In the data rows, the value 128 means zero.
Here are some points:
[122 134 178 103 147 142  96 154 118 144 154 151 146 120 118 152 158  86
  92 101 132  99 180 130 104  92]
[168  81 249  78 154 137  79  91 117 184 186 144 142 105 125 196 150  80
 102  89 141 149 146 165  91  56]
[122 160  84 145 126 131 138 150 135  88 115 129 136 147 140 104 117 131
 133 128 117 106 147 102 150 150]
[151 111 102 127 137 137 134  97 150  84 129 128 143 152 150 134  98 135
 144 108 116 145 134 106 151 106]
[133 101 167 111 138 131 105 118 126 153 149 134 131 112 120 152 145 124
 114 119 137 137 128 142 109  98]
[132  87 168 109 144 136 111 106 135 152 141 133 135 115 118 157 142 131
 113 121 139 149 124 143 110  83]
[ 97 119 152 111 147 163  90 177 133 143 122 168 153 128 107 137 166 116
  89 104 137  98 181 121  96  81]
[107 132 132 132 128 131 121 149 126 136 122 141 132 127 117 122 144 132
 117 130 130 116 136 126 118 124]
[129 202  72 143 144 155 134 180 136  44 121 147 156 185 165  99 118 102
 118  91  99  65 216  71 172 140]
[134 131  88 140 128 130 142 115 142  98 116 123 126 145 139 114 108 143
 141 129 125 134 121 112 148 141]
[111  87 192 107 126 116 107 116 114 194 135 130 120  87  98 149 152 138
 116 141 151 152  93 165  82 102]
[186 186   7 166 121 123 184  93 151   0 119  96 129 202 195  91  42 135
 176 110  89 129 148  63 230 184]
[134 126  42 161 107 108 183  86 152  85  92  95 107 149 138  97  78 180
 180 166 121 166  62 116 163 180]
[134 137 189 108 141 140  97 146 116 153 159 148 136 120 126 151 158  89
 102 106 129 102 169 137 105 101]
[131 111 222  96 145 137  83 135 107 175 164 150 138 104 113 167 165  93
  99 106 140 114 161 150  86  81]
[196 185  75 153 118  99 176  84 122  64 142  88 105 166 181 100  59 113
 178 131 101 142 111 101 197 200]
[154 134 199 102 150 135  93 131 117 135 169 146 141 128 140 160 149  81
 104  88 125 105 184 133 115  86]
[114 123 208 104 135 134  92 159 102 189 153 150 132 101 100 156 181  98
  89 121 140 105 151 156  79  99]
[128 151 149 131 114 108 132 137 104 159 143 118 103 111 117 122 137 121
 130 151 134 124 104 147 120 164]
[155 122   0 172 105 120 205  62 175  28  77  83 121 178 169  82  38 195
 196 152 104 177  67  91 209 181]
Here are 12 more points, each followed by its number:
[171 194  10 165 121 120 184 115 149  12 108 100 131 190 190  80  51 130
 177 119  91 119 144  71 218 197] 0
[ 88 133 167 122 126 135 103 186 111 175 121 149 128 101  92 125 179 119
  95 135 143  94 144 141  86 125] 1
[139 220 106 152 117 109 148 176 103  92 133 125 111 151 149  95 122  90
 134 132 103  75 167 102 159 203] 2
[ 99 114 130 132 126 133 117 151 125 153 112 138 130 115 104 123 153 139
 112 138 142 125 127 133 114 117] 3
[139 144 112 132 135 134 129 135 133  98 131 133 136 147 143 122 120 116
 129 117 119 116 152 108 142 125] 4
[196 147  65 141 134 126 162  72 150  32 137 102 132 184 193 119  53 122
 173  98  90 150 134  87 209 150] 5
[129 106  85 136 135 144 141 110 154  95 104 127 141 149 137 121 103 155
 136 126 120 146 119 112 146 110] 6
[136 114 162 103 149 147 101 133 132 126 154 147 150 133 132 153 139 101
 108  92 123 115 169 126 121  80] 7
[ 94 124 204 108 128 127  92 166 102 204 145 150 127  86  89 151 188 111
  92 137 150 106 135 161  75 108] 8
[133 131 229  95 151 133  88 150 102 176 175 149 134 103 119 164 169  76
  92 105 138  97 170 148  91  89] 9
[111 114 156 116 130 134 109 142 122 160 131 143 130 108 108 137 151 123
 111 129 134 122 133 140 101 111] 10
[184 136  83 150 114 102 172  58 133  84 133  91 107 149 167 120  61 140
 180 143 116 169  83 119 181 174] 11
Which three of these numbered points are nearest to each point below, looking only along the 4 directions in which the first points spread most? Their numbers follow each, nearest first.
[154 221 109 143 126 117 143 160 102  86 145 125 123 160 163  99 116  81
 138 120 104  82 181 100 169 185] > 2 4 0
[197 182  76 142 136 119 161  97 133  44 147 113 127 181 188 114  70  97
 159 107  97 124 155  89 200 165] > 5 0 11
[185 201  85 143 131 122 147 124 126  44 150 119 133 183 185 103  83  89
 145 100  93 101 175  84 193 171] > 5 2 0
[147 151 114 133 134 128 131 124 129  99 141 129 128 144 148 127 116 112
 125 115 118 117 150 118 148 130] > 4 6 7
[174 193   5 168 122 115 186 104 153   5 107  98 126 197 195  79  45 137
 179 123  87 125 131  67 224 199] > 0 5 11
[150 129 171 101 157 153  95 136 126 121 164 153 151 142 141 159 141  83
 100  82 121 106 190 123 121  83] > 7 9 4
[137 235 110 150 125 116 136 192  98  87 144 137 121 155 152  98 134  77
 121 118 101  52 202  92 159 193] > 2 4 7
[ 90 141 153 114 145 162  95 198 122 138 127 173 155 125 110 134 181 107
  79 100 132  73 200 118  94  92] > 1 7 10
[137 118 216  96 148 137  84 137 109 170 166 151 141 106 117 165 168  88
  92 109 140 114 161 147  87  81] > 9 8 7
[128 133 117 128 136 140 122 139 138 101 129 135 146 144 138 128 123 121
 123 107 121 117 156 121 135 111] > 4 7 6
[148 135 210  98 147 128  92 142 101 170 175 146 130 111 124 163 163  79
 104 102 139 105 166 150 102 105] > 9 7 8
[188 153  76 148 115  96 174  61 134  77 136  82 100 154 173 117  56 138
 186 146 105 164  83 119 190 189] > 11 5 0
[168 176   0 169 120 124 189 106 154  13 100 102 127 196 185  79  49 149
 172 125  88 132 130  69 223 189] > 0 5 11
[138  80 158  99 158 159 101 108 143 124 144 148 161 135 129 168 133 121
 107  86 131 137 159 128 116  49] > 7 10 4
[150 197  23 162 127 132 175 142 148  18 106 118 136 190 178  78  75 128
 160 112  94 100 162  66 201 177] > 0 5 2
[138 113 168 105 149 149  98 133 130 132 149 154 155 132 131 156 146 105
 102  95 126 117 173 128 112  71] > 7 10 9
[145 144 173 100 157 158  97 153 122 110 159 160 157 149 143 151 144  75
  96  77 121  93 210 113 127  83] > 7 9 4
[185 194   0 164 129 130 186 100 160   0 112 105 139 214 207  80  35 133
 178 101  78 122 161  50 238 176] > 0 5 11
[ 62 143 123 133 130 152 105 213 121 142 101 161 142 120  96 107 178 124
  84 125 139  68 181 116  90 113] > 1 3 10
[ 79  93 227 100 136 138  71 181 104 221 139 161 135  73  69 158 209 115
  72 128 159 106 154 169  44  70] > 8 1 9
[132 115 255  79 151 137  63 151  98 204 182 163 140  96 100 182 190  67
  76  97 141 103 177 168  68  67] > 9 8 7
[ 84 113 104 146 105 113 149 134 128 168  96 117 107 101  96 107 138 172
 136 175 142 143  67 143 113 160] > 3 10 6
[117 102  75 141 128 142 142 115 157  88  96 124 139 149 134 115 103 163
 138 128 124 142 114 112 145 113] > 6 4 3
[151 228 109 144 129 122 137 176 104  78 148 129 126 163 161 104 123  76
 121 112 104  68 194  91 171 181] > 2 4 0
[ 76 151 114 133 132 156 111 202 127 128 106 159 142 126 109 111 162 127
  93 120 129  77 173 110 108 115] > 1 3 10
[122 126 211  92 155 152  78 159 118 155 163 161 152 115 117 167 171  79
  82  89 134  98 195 139  87  67] > 9 7 8
[140 222 135 137 128 118 128 187 101  98 154 142 127 150 147 106 138  72
 116 109 101  59 203 100 152 172] > 2 4 7
[ 94 126 117 132 126 136 120 162 136 137 106 139 134 122 111 118 145 137
 115 135 134 112 136 123 111 124] > 3 10 1
[ 95  94 238  92 136 128  79 153 101 229 145 148 125  68  77 167 196 112
  85 138 159 124 124 177  51  85] > 8 9 1
[195 129  52 153 112  92 185  33 147  63 127  76 108 161 177 110  39 158
 199 145 107 190  60 114 201 182] > 11 5 0
[155 112  96 131 132 133 148  84 149  93 125 115 134 150 145 130  93 144
 152 122 118 157 111 117 156 121] > 6 4 11
[170 175   0 182 104 112 213  80 164   0  92  76 116 195 193  64  25 172
 203 145  89 156  88  69 234 219] > 0 5 11
[ 75  58  37 145 118 156 147 121 177 106  58 129 145 136 107 103 114 212
 141 144 141 168  78 115 126  97] > 6 3 4
[123 127 170 118 132 131 111 141 123 156 140 135 131 106 118 143 151 113
 112 124 135 122 134 145 103 113] > 10 3 1
[121  96 180 105 133 131 104 122 121 173 143 139 127 102 108 156 154 123
 106 126 143 138 122 153  96  96] > 10 3 8
[147 128  21 161 105 110 189  80 155  62  91  87 113 156 157  89  59 180
 185 152 114 171  62 108 191 178] > 11 5 0
[ 92  90 222  95 136 131  77 150 110 215 144 148 128  77  83 166 189 118
  89 130 159 124 128 171  59  81] > 8 9 1
[ 67  91  84 156  94 111 153 135 134 176  71 106 103  94  86  98 141 202
 146 192 149 161  36 148 104 165] > 3 6 10
[137 212 107 139 129 127 133 178 107  88 140 136 127 154 154 102 129  91
 123 116 103  72 186  96 158 175] > 2 4 7
[ 87 142 129 140 118 129 125 172 118 158 112 135 121 109  99 112 158 134
 115 146 141 109 124 134 106 142] > 3 1 10
[114 113 162 117 122 119 118 133 120 172 133 127 122 104 111 138 150 132
 122 145 145 134 109 152 104 127] > 10 3 1
